500 stands for zero in the data rows.
Here are some points, one per row:
[372 670 513 694 431 626 783 326 342 691 561 651 463 458 428 436 603 511 395 602 502 544 540 453 586 250 742 439 536 492 485 545 492 637 520 309 380 525 400 425 669 573 662 489 506 652 622 720 619 674 629 494 252 427 622 447 552 617 581]
[659 360 499 435 655 633 662 594 342 482 669 547 585 558 545 639 389 553 415 743 620 452 523 416 480 626 597 330 523 481 539 642 608 547 509 497 464 417 325 597 688 499 444 439 470 482 642 560 687 430 429 422 519 435 407 524 719 469 591]
[367 430 351 582 705 348 684 811 347 479 489 370 340 790 602 239 579 402 395 582 472 271 494 453 388 432 447 323 612 525 397 549 464 453 551 312 454 490 645 499 374 492 503 668 519 206 412 249 629 478 323 467 341 641 279 654 431 463 667]
[538 761 340 414 560 515 576 578 586 587 501 483 692 346 471 518 739 440 304 486 486 470 701 609 608 448 544 444 543 398 630 583 557 580 616 428 397 501 447 404 521 677 635 373 509 378 739 333 492 555 361 545 696 323 437 625 722 620 624]
[641 490 479 301 480 505 538 628 480 506 528 284 354 336 519 454 405 567 512 516 574 688 400 224 254 597 534 446 580 714 661 542 583 452 762 567 537 427 823 548 610 432 697 500 339 425 634 366 666 310 450 585 448 392 476 699 379 721 657]
[298 563 573 308 502 327 499 582 681 632 654 466 403 624 708 619 666 434 478 553 505 445 531 709 575 415 431 422 304 426 443 557 446 348 468 478 554 540 338 536 618 706 622 524 429 355 236 446 472 662 486 668 506 548 345 303 433 620 344]
[502 487 667 429 472 447 393 442 508 386 408 277 440 409 508 378 404 604 555 499 441 595 555 494 364 581 594 651 574 554 715 576 727 387 499 364 581 343 548 646 315 425 615 362 605 471 473 632 489 535 577 505 400 595 467 656 527 618 594]
[566 491 381 546 392 411 501 401 551 654 427 789 439 528 698 456 524 387 639 361 565 561 384 577 580 348 472 437 370 559 491 499 607 602 531 521 638 602 550 331 652 672 582 477 406 645 362 639 579 448 257 409 711 288 639 374 543 595 526]
[667 368 164 486 472 542 658 422 741 304 437 546 480 394 669 618 658 715 540 522 720 417 398 596 480 527 460 497 538 605 655 331 576 526 528 768 619 604 352 250 483 307 261 335 496 514 352 664 441 395 587 275 601 557 561 263 568 256 343]
[511 383 414 564 520 414 407 484 620 490 418 541 341 560 413 561 324 678 612 475 503 615 472 392 489 520 396 497 189 572 493 523 476 692 179 523 640 851 466 421 261 455 475 558 529 498 452 228 426 392 555 286 400 483 529 423 147 366 607]
[620 417 451 374 334 695 277 533 271 305 595 448 480 363 317 558 576 615 324 551 353 647 736 454 461 580 465 795 247 588 409 388 464 400 331 633 659 646 373 233 621 399 446 509 813 474 635 573 366 381 376 581 663 569 533 382 486 515 232]
[598 435 654 774 247 704 405 434 248 567 362 659 414 528 640 468 470 741 463 398 481 537 354 576 257 280 415 305 451 648 608 417 567 468 285 446 266 577 572 438 446 580 468 487 408 597 442 531 576 468 640 611 629 302 587 362 591 540 657]
[421 565 651 436 407 468 529 469 476 455 320 477 581 371 695 646 413 477 531 467 223 428 330 309 539 577 785 537 595 337 285 518 323 209 603 402 745 392 489 572 364 464 344 628 432 569 333 519 225 619 596 557 355 659 534 490 577 314 385]
[489 429 677 722 457 624 424 469 463 499 621 374 419 430 518 699 405 431 566 582 686 337 544 485 434 397 626 601 618 586 292 725 412 517 530 693 641 472 558 528 401 513 535 398 263 617 397 361 464 413 311 598 598 575 617 622 494 554 536]
[551 508 545 467 678 331 415 624 603 680 243 346 586 522 393 464 349 339 628 330 509 253 226 364 572 626 527 610 533 240 436 399 467 386 711 354 515 334 424 679 351 687 267 493 515 406 459 558 655 527 542 444 414 297 437 532 532 261 480]
[561 321 418 575 489 628 466 438 417 513 628 595 438 436 355 286 308 357 676 501 638 626 625 519 646 618 455 597 627 501 467 469 440 637 538 654 259 566 588 459 398 365 492 431 733 577 515 491 329 362 413 188 560 490 717 545 488 397 392]
[339 591 536 470 370 484 469 270 578 475 358 600 404 612 344 539 596 505 409 584 445 405 436 555 549 394 419 534 409 466 402 656 388 562 504 483 281 536 567 429 504 633 451 340 470 770 590 563 445 556 434 615 433 632 752 468 467 417 473]
[424 296 551 480 394 553 374 434 529 354 458 479 601 553 320 515 491 588 619 432 588 394 415 595 498 579 196 489 624 511 690 263 904 633 437 556 505 615 695 546 437 367 297 550 569 621 684 416 473 331 545 581 549 709 581 575 335 451 466]
[431 540 368 481 530 490 347 459 526 509 338 522 466 439 355 627 536 483 591 447 283 425 373 575 465 489 614 544 552 559 451 703 441 409 338 396 374 444 372 634 517 458 404 630 367 483 615 664 518 616 528 378 406 570 458 607 495 432 491]
[686 563 513 526 503 381 556 695 389 406 406 512 500 459 439 398 485 542 291 227 681 481 535 353 377 612 478 394 431 606 369 634 482 738 490 514 594 485 539 506 594 381 496 203 441 328 563 532 404 448 376 609 407 401 328 572 440 505 524]
[441 648 693 594 674 670 710 478 501 570 583 488 862 643 542 345 572 285 534 836 573 600 563 657 749 548 481 449 600 271 583 372 535 454 517 525 426 478 474 559 474 449 642 637 647 485 446 476 641 543 512 691 640 498 465 524 321 563 446]
[308 554 563 549 665 460 411 477 716 438 517 670 509 712 606 299 546 589 475 455 429 517 680 485 414 295 548 651 646 539 497 519 436 550 536 555 575 389 493 430 613 451 495 514 659 483 541 461 677 531 736 596 344 699 465 490 533 543 558]
[435 509 468 500 538 287 453 585 585 660 679 543 491 682 547 688 303 432 661 652 399 483 522 384 520 534 494 402 572 449 319 388 350 397 481 426 563 387 635 604 354 635 539 692 377 465 374 688 384 515 524 370 506 409 392 540 578 550 572]
[658 464 636 558 648 469 595 396 553 276 683 426 722 370 534 614 498 451 616 352 444 746 554 565 543 608 337 468 357 526 615 251 326 413 454 617 454 493 287 580 650 332 614 763 441 536 547 374 312 564 508 526 533 564 479 384 446 645 463]
[417 657 398 235 376 488 368 471 446 582 617 408 488 377 335 435 661 375 268 346 381 564 608 702 673 619 442 639 469 347 571 450 429 503 582 481 379 385 539 645 584 548 513 496 560 462 433 455 531 746 807 501 588 438 391 439 695 468 292]
Along one direction, these points spread out more than along any other. Take the direction at right angles to it along which they spread out most. Go by this last direction. How far along it is each point below, from 0 to 99? 50 is the average, and the first point above lies past it. One standard deviation of the points above along it is 16.
[435 509 468 500 538 287 453 585 585 660 679 543 491 682 547 688 303 432 661 652 399 483 522 384 520 534 494 402 572 449 319 388 350 397 481 426 563 387 635 604 354 635 539 692 377 465 374 688 384 515 524 370 506 409 392 540 578 550 572] 41
[659 360 499 435 655 633 662 594 342 482 669 547 585 558 545 639 389 553 415 743 620 452 523 416 480 626 597 330 523 481 539 642 608 547 509 497 464 417 325 597 688 499 444 439 470 482 642 560 687 430 429 422 519 435 407 524 719 469 591] 48
[424 296 551 480 394 553 374 434 529 354 458 479 601 553 320 515 491 588 619 432 588 394 415 595 498 579 196 489 624 511 690 263 904 633 437 556 505 615 695 546 437 367 297 550 569 621 684 416 473 331 545 581 549 709 581 575 335 451 466] 37
[686 563 513 526 503 381 556 695 389 406 406 512 500 459 439 398 485 542 291 227 681 481 535 353 377 612 478 394 431 606 369 634 482 738 490 514 594 485 539 506 594 381 496 203 441 328 563 532 404 448 376 609 407 401 328 572 440 505 524] 33
[421 565 651 436 407 468 529 469 476 455 320 477 581 371 695 646 413 477 531 467 223 428 330 309 539 577 785 537 595 337 285 518 323 209 603 402 745 392 489 572 364 464 344 628 432 569 333 519 225 619 596 557 355 659 534 490 577 314 385] 44
[641 490 479 301 480 505 538 628 480 506 528 284 354 336 519 454 405 567 512 516 574 688 400 224 254 597 534 446 580 714 661 542 583 452 762 567 537 427 823 548 610 432 697 500 339 425 634 366 666 310 450 585 448 392 476 699 379 721 657] 22
[538 761 340 414 560 515 576 578 586 587 501 483 692 346 471 518 739 440 304 486 486 470 701 609 608 448 544 444 543 398 630 583 557 580 616 428 397 501 447 404 521 677 635 373 509 378 739 333 492 555 361 545 696 323 437 625 722 620 624] 70
[620 417 451 374 334 695 277 533 271 305 595 448 480 363 317 558 576 615 324 551 353 647 736 454 461 580 465 795 247 588 409 388 464 400 331 633 659 646 373 233 621 399 446 509 813 474 635 573 366 381 376 581 663 569 533 382 486 515 232] 66
